Questions about the array below.
1) Report the entry just left of the largest entry.
2) Report the largest entry in the last row.
3) Report the smallest entry in the last column.
4) Report the second entry on the diagonal from the top-right corner.
5) Report the entry just right of the smallest entry.
6) Report the third entry on the diagonal from the top-right corner.
7) Report the entry directly below 32.
8) Report the 1st entry in reading order.
25 30 -18 13 32 -25 -13 11 -24 3 -12 -20
8 -21 24 9 -10 -17 7 12 -26 27 -17 -31
-18 21 -29 16 9 12 -6 4 -9 25 0 15
27 27 15 18 9 -4 -29 -13 -17 14 -7 6
23 -25 5 23 -5 -2 -27 28 11 10 -30 3
30 8 26 -26 -13 17 24 23 -31 14 22 -19
-1 7 30 29 -24 -17 -11 10 -32 23 -22 -4
19 -29 -4 -30 -11 -27 -10 10 -23 3 -16 6
7 11 -12 6 -27 -24 -12 14 24 17 10 -2
-6 -24 17 18 -2 -8 20 31 1 -22 23 31
-24 -20 27 -1 13 -23 -18 -14 0 -20 -10 0
-28 19 -3 -26 -12 7 19 -29 -28 16 1 -21
22 12 28 -24 20 25 -24 28 -18 -16 16 -11
-21 -31 -14 -15 10 -29 -31 3 -10 -14 22 -2
-30 -6 17 31 10 -30 4 -30 -14 26 17 2
1) 13
2) 31
3) -31
4) -17
5) 23
6) 25
7) -10
8) 25

A =
21 18 17 -19 9 13 6 15 15 19 -1 18 17 17 7 -25
21 19 17 7 11 17 23 14 20 16 21 19 16 23 6 5
-15 -6 -12 -25 -18 -4 -28 -3 -18 -8 -28 -22 -25 -24 3 -14
-24 -5 -18 -12 -29 3 -28 4 -27 -4 -25 -27 -29 -24 13 3
-25 -13 -21 27 -14 -14 -2 -16 -26 -16 9 -26 -21 -16 -14 27
-8 0 -10 -24 -22 0 -30 2 -13 0 -29 -23 -30 -17 7 -16
6 7 16 25 3 -1 27 3 4 13 31 6 9 25 1 26
-23 -26 -25 5 -5 -29 12 -26 -22 -25 19 -19 -11 -28 -30 -19
6 23 14 23 3 27 15 26 -4 21 18 2 4 21 29 28
-24 -18 -24 12 -19 -21 -2 -23 -23 -23 0 -24 -22 -20 -19 7
Rows and columns are numbered from 1.
The entry in the top-left corner is 21
The entry at row 1, column 3 is 17
What is the entry in row 2 and column 1?
A: 21
What is the entry in row 3 and column 2?
A: -6
The entry at row 1, column 2 is 18
What is the entry in the bottom-left corner?
A: -24
The bottom entry of the column that holds the largest entry -> 0
What is the bottom-right entry?
A: 7
The entry in the top-right corner -> -25
What is the entry at row 3, column 1?
A: -15
What is the entry in row 2 and column 3?
A: 17
What is the entry just right of the largest entry?
A: 6
What is the entry just left of 29?
A: 21
What is the entry just left of 31?
A: 13
What is the top entry of the column that holds the largest entry?
A: -1
The maximum: 31

((-7, 4, 2, -6, 1, -5), (4, 1, 9, -5, -4, -5), (-2, -9, -3, 2, 0, 3), (2, 30, -7, 7, 14, 1), (-3, -1, -3, 0, 1, 1), (1, -3, 1, -1, -1, 0), (-4, -15, 1, -2, -4, 1), (2, 13, -1, -2, 3, -4), (1, -13, 1, 1, -3, 4), (-4, 16, -6, 1, 9, 0), (-4, -8, -6, 5, -1, 5))
The third largest entry: 14
The entry just left of the largest entry?
Answer: 2
The 3rd smallest entry -> -9
The entry just right of the largest entry?
Answer: -7
The entry just left of the smallest entry?
Answer: -4
The entry just right of the smallest entry is 1
The first entry in reading order?
Answer: -7
The third entry in reading order?
Answer: 2
The 4th entry in reading order?
Answer: -6
